Where one turn sends some rows of the set: a few examples, then the rows asked
mus: |  -3 |  32 |   4 |   3 |  18 |  11 |  -5 |  -9 |   2 |  -5 |  -3 | -15 |   6 | -12 |  22 |  13 | -12 |   1 |  -1 |  -8 |   4 | -13 |   2 |  -5 |  -2 |   2 |   7 |   6 |  -8 |  13 |   4 |  13 |
Pok: | -12 |  15 |   3 |  -9 |  16 |  -5 |  -9 |  -4 |  -7 |  -5 |  -2 |  -9 |  -2 |   0 |  12 |  15 |  -9 |   3 |   0 |   8 |  -2 | -15 |  17 |   5 |  11 |   3 |  -5 |  -1 | -13 |   5 |  13 |  21 |
zosek: |  -5 |  29 |  -4 |   3 |  20 |  11 |  -8 |  -5 |  -1 | -12 |   1 | -16 |   9 | -12 |  19 |  13 | -17 |  -3 |   1 |  -4 |  -4 |  -8 |   2 |   2 |   3 |   2 |   6 |   5 |  -9 |  12 |   8 |   7 |
balel: |   3 |  -1 |  -1 |   4 |  16 |  18 |   1 |  10 |   9 |  22 |   1 |   0 |  -8 |  -6 |   0 |  -4 |   1 | -16 |  -7 |   3 |   1 |   8 |  -5 |  -8 |  -1 |   4 |  -1 |   7 |  14 |  -4 |  -1 |  -9 |
mol: |  -4 |  -5 |   5 |   8 |  10 |  12 | -12 |   0 |   9 |  17 |   3 |   4 |  -9 |   3 |  -3 | -11 |   2 |  -5 |  -1 |   3 |   9 |   0 |  -2 |  -8 |   8 |   8 |  -3 |   2 |  21 |  -9 |  12 |  -8 |
nitu: |   1 |  20 |   8 |  -1 |  12 |  -2 |  -1 | -18 |  -4 | -17 |  -8 |  -8 |  -9 | -14 |  23 |  17 |  -6 |   0 |  -6 |   1 |  -9 | -17 |  20 |  -1 |   0 |   4 |   5 |   5 |   0 |   0 |   6 |   8 |
dadu: |   4 |  18 |   4 |  -2 |  14 |   1 |  -2 | -18 | -10 | -18 |  -5 |  -5 |   1 | -12 |  17 |  17 |  -2 |  -1 |   2 |   6 | -12 | -10 |  17 |  -6 |  -1 |   1 |  11 |   4 |  -3 |   8 |   9 |  12 |
ver: |  -7 |  30 |   1 |   2 |  19 |   7 |  -1 |  -3 |   2 | -11 |   0 | -17 |   0 | -15 |  24 |  14 | -21 |  -3 |  -9 |  -5 |  -1 | -13 |   9 |   5 |   4 |   0 |   2 |   5 |  -7 |   3 |   3 |   8 |
felun: |   8 |   5 |   3 |   3 |  15 |  19 |   5 |   3 |   9 |  18 |  -1 |   2 |  -7 | -12 |  -2 |  -6 |  -4 | -18 |  -5 |   2 |   5 |   8 | -10 |  -9 |   8 |   8 |   1 |   5 |  20 |  -6 |  -1 |  -6 |
Geti: |   1 |  17 |   4 |  -8 |  16 |  -3 |   6 | -18 |  -2 | -15 | -10 |  -6 |  -4 | -16 |  19 |  16 |  -5 |  -8 |  -2 |   4 | -12 | -14 |  17 |  -3 |  -6 |  -3 |   9 |   6 |   2 |   2 |   7 |  13 |
Bire: |   1 |  19 |   5 |  -7 |  14 |   2 |   2 | -18 |  -3 | -14 |  -9 |  -4 |  -3 | -13 |  21 |  20 |  -3 |  -4 |   4 |  11 | -11 | -11 |  15 |   0 |   0 |   4 |   4 |   7 |  -4 |   5 |   9 |  18 |
Lezat: |  -1 |  -8 |   4 |   8 |  11 |  14 | -10 |   1 |  10 |  14 |   5 |   4 | -15 |   2 |  -3 |  -4 |   2 | -10 |   1 |   2 |   2 |   0 | -10 |  -8 |   7 |   6 |  -5 |  -1 |  23 | -12 |   8 |  -5 |
nor: | -10 |  19 |   7 |  -4 |  15 |  -6 |  -6 |  -2 | -10 |  -5 |  -1 | -12 |  -4 |  -3 |  13 |  12 | -12 |   3 | -12 |   0 |   0 | -19 |  24 |   1 |   9 |   1 |  -2 |  -2 | -11 |   1 |   7 |  13 |
Vib: | -10 |  14 |   3 |  -3 |  15 |  -5 | -12 |  -2 | -13 |  -9 |   4 | -11 |   4 |   1 |   8 |  11 | -10 |   6 |  -2 |   4 |  -3 | -12 |  18 |  -1 |  10 |  -2 |   3 |  -5 | -12 |   8 |  14 |  15 |
Vul: |  -1 |  -5 |  -1 |   2 |  10 |   9 | -11 |   8 |  10 |  12 |   9 |   5 | -13 |   3 |  -6 |  -5 |  -2 | -11 |  -1 |   7 |   4 |   2 |  -8 |  -6 |   7 |  10 |  -6 |   2 |  18 | -11 |   9 |  -9 |
Zaded: | -13 |  18 |   8 |  -2 |  12 |  -4 | -13 |  -4 |  -4 |  -5 |   3 | -13 |  -1 |   2 |  14 |   9 |  -9 |  10 |  -3 |  -3 |   7 | -17 |  11 |  -6 |   7 |  -1 |   1 |  -4 | -11 |  10 |  13 |  19 |
Lat: |  -8 |  31 |  -6 |  -4 |  22 |   7 |  -4 |  -2 |   3 |  -3 |  -6 | -16 |   5 | -12 |  18 |  12 | -21 | -10 |  -6 |  -8 |  -3 | -16 |   5 |   5 |   1 |  -2 |   2 |   6 |  -7 |   6 |   6 |   8 |
nin: |   0 |  13 |  10 |  -3 |  12 |   3 |   5 |  -9 |  -4 | -15 | -10 |   1 |  -9 | -18 |  23 |  13 |  -8 |   0 |   1 |  11 |  -9 | -11 |  23 |  -5 |  -1 |   4 |  14 |   5 |  -1 |   5 |   6 |  16 |
keru: |   2 |   4 |   4 |   9 |  16 |  23 |   1 |   3 |  10 |  21 |   3 |   2 |  -2 |  -8 |   1 | -11 |  -2 | -13 |  -5 |   3 |  10 |   7 |  -5 |  -9 |   3 |   4 |   2 |   7 |  19 |  -6 |   2 |  -6 |
Fomi: |   3 |  -6 |   7 |   7 |  13 |  17 |   4 |   3 |   9 |  10 |   8 |   4 | -13 |  -6 |   1 |  -5 |   3 | -14 |   0 |   7 |   1 |   7 |  -9 | -11 |   4 |  -1 |   2 |  -1 |  26 | -11 |   3 |   2 |
Vev: |  -7 |  29 |  -3 |  -3 |  21 |  10 |  -4 |  -4 |   3 |  -6 |  -4 | -15 |   6 | -12 |  20 |  16 | -17 |  -5 |   2 |   1 |  -3 | -10 |   3 |   7 |   5 |   4 |  -1 |   7 | -12 |   8 |   7 |  15 |
vid: |  -2 | -10 |  -1 |   4 |   9 |  10 | -11 |   6 |  12 |  18 |   0 |   2 | -15 |   3 |  -1 |  -4 |   3 | -10 |  -2 |   3 |  -1 |   2 |  -4 |  -5 |   4 |   7 |  -7 |   5 |  15 |  -7 |   8 | -11 |
Dova: |   3 | -10 |   9 |   0 |   8 |   8 |   5 |  -1 |   9 |   7 |   3 |   5 | -18 |  -9 |  -1 |  -7 |   1 | -11 |  -1 |  11 |  -1 |   7 |  -5 |  -9 |  10 |   3 |   2 |   1 |  25 |  -9 |   7 |  -1 |
Velus: |   1 | -12 |   3 |   3 |   9 |  11 |   4 |   5 |  14 |   8 |   4 |   3 | -18 |  -7 |   5 |  -4 |   5 | -13 |  -2 |   9 |  -5 |  10 |  -3 |  -6 |   0 |  -1 |   1 |   6 |  21 |  -8 |   5 |  -5 |
guti: |   5 |  -7 |   3 |   1 |   9 |  10 |   3 |   4 |   9 |   7 |   9 |   7 | -14 |  -6 |  -1 |  -3 |   2 | -14 |  -1 |  14 |   0 |   8 |  -4 | -10 |   2 |   4 |   3 |   4 |  23 | -11 |   5 |  -3 |
paz: |  -4 |  31 |  -3 |   1 |  15 |  13 |  -6 |   3 |   0 |  -6 | -10 | -16 |   4 | -14 |  23 |  13 | -18 |  -6 |   0 |  -4 |   2 | -17 |   0 |   4 |   2 |   3 |   7 |   6 |  -4 |   6 |  -2 |  16 |
nir: |  -1 |  -4 |   3 |   2 |  10 |  10 | -10 |   4 |   9 |  17 |   2 |   1 | -13 |   0 |  -7 |  -9 |  -6 |  -9 |  -2 |   1 |   5 |   0 | -10 |  -6 |  15 |  11 |  -7 |   0 |  17 |  -8 |  10 |  -8 |
duz: | -15 |  12 |   0 | -10 |  14 | -11 |  -9 |  -4 |  -6 |  -5 |  -3 | -10 |  -4 |   1 |  10 |  10 | -11 |   1 |  -6 |   1 |  -4 | -20 |  19 |   3 |   7 |  -3 |  -1 |  -3 |  -7 |   1 |  15 |  14 |
vibu: |  -4 |  30 |  -1 |   2 |  20 |  16 |  -6 |   1 |   3 |  -3 | -10 |  -8 |   2 | -16 |  23 |  11 | -23 |  -4 |  -2 |  -4 |   0 | -13 |   9 |   2 |   2 |   9 |   7 |   7 | -11 |   9 |   3 |   9 |
Vamus: |   9 |  -3 |   4 |   3 |  14 |  20 |  -2 |   5 |   5 |  15 |  -1 |   3 |  -6 |  -5 |   0 |  -2 |  -4 | -20 |  -8 |   5 |   7 |   8 |  -7 |  -7 |   3 |   9 |   6 |   6 |  21 |  -7 |  -3 |  -8 |
Nufur: | -16 |  11 |   5 |  -3 |  12 |  -3 | -14 |   3 |  -4 |  -7 |  -4 |  -5 |  -9 |  -1 |  14 |   7 | -17 |   8 |  -1 |   4 |   0 | -18 |  20 |   2 |  13 |   5 |   2 |  -3 | -11 |   5 |  14 |  14 |
Loreb: |   5 |   1 |   2 |   8 |  17 |  21 |  -2 |   5 |   6 |  22 |   3 |   3 |  -9 |  -2 |  -3 |  -4 |   2 | -16 |  -4 |   0 |   4 |   3 |  -9 | -11 |   5 |   6 |  -1 |   2 |  20 |  -8 |   1 |  -3 |
tebak: | -12 |  14 |   2 |  -4 |   8 |  -5 | -14 |   5 | -10 |  -5 |  -6 | -11 |  -4 |   2 |  12 |  10 | -11 |   5 |  -2 |   3 |   3 | -23 |  14 |   2 |  11 |   2 |   3 |  -5 |  -7 |   2 |   7 |  22 |
nalin: |   1 |  18 |  13 |  -2 |  10 |  -1 |   1 | -18 |  -5 | -13 |  -3 |  -7 |  -4 | -11 |  21 |  15 |   2 |   5 |   1 |   3 |  -2 | -13 |  15 | -12 |  -2 |  -1 |  10 |   2 |  -1 |   9 |   8 |  20 |
sur: |   2 |  15 |   7 |  -4 |   7 |   0 |   0 | -11 |  -6 | -17 | -13 |  -5 |  -8 | -14 |  22 |  16 |  -2 |  -1 |   3 |   8 |  -7 | -18 |  15 |  -3 |  -1 |   2 |  13 |   3 |   4 |   2 |   2 |  21 |
Kav: |   0 |  -9 |   2 |   4 |   9 |  13 | -15 |   5 |   9 |  11 |   1 |   1 | -11 |   4 |  -2 |  -5 |  -6 | -12 |  -4 |   3 |   7 |   3 | -10 |  -2 |   9 |  11 |  -1 |   3 |  20 |  -9 |   6 | -10 |
vonom: |   8 |   5 |  -2 |   4 |  15 |  18 |  -1 |   8 |   9 |  17 |   5 |   4 |  -6 |  -7 |  -4 |  -2 |  -2 | -18 |  -4 |   5 |   4 |   7 |  -8 |  -8 |   1 |  10 |   0 |   8 |  18 |  -9 |   1 |  -9 |
tese: |  -1 |  -8 |   9 |   8 |  10 |  14 |   3 |  -4 |  13 |   7 |   6 |   5 | -12 |  -8 |   4 | -11 |   4 |  -9 |   1 |  11 |   5 |   8 |  -2 |  -9 |   2 |   0 |   5 |   5 |  26 |  -9 |   8 |  -3 |
vil: |   2 | -14 |   8 |   1 |   9 |  11 |  -1 |   4 |   7 |   4 |   4 |   3 | -14 |  -3 |   1 |  -4 |  -2 | -14 |  -4 |  12 |   4 |   9 |  -5 |  -6 |   6 |   2 |   6 |   2 |  24 |  -9 |   3 |  -2 |

Velus -> vid
zosek -> dadu
ver -> nitu
Where do these go?
Fomi -> Lezat
vibu -> nin
Pok -> Vev
Zaded -> mus
mol -> keru
vonom -> guti
Lat -> Geti
sur -> tebak
vil -> Kav
nir -> felun

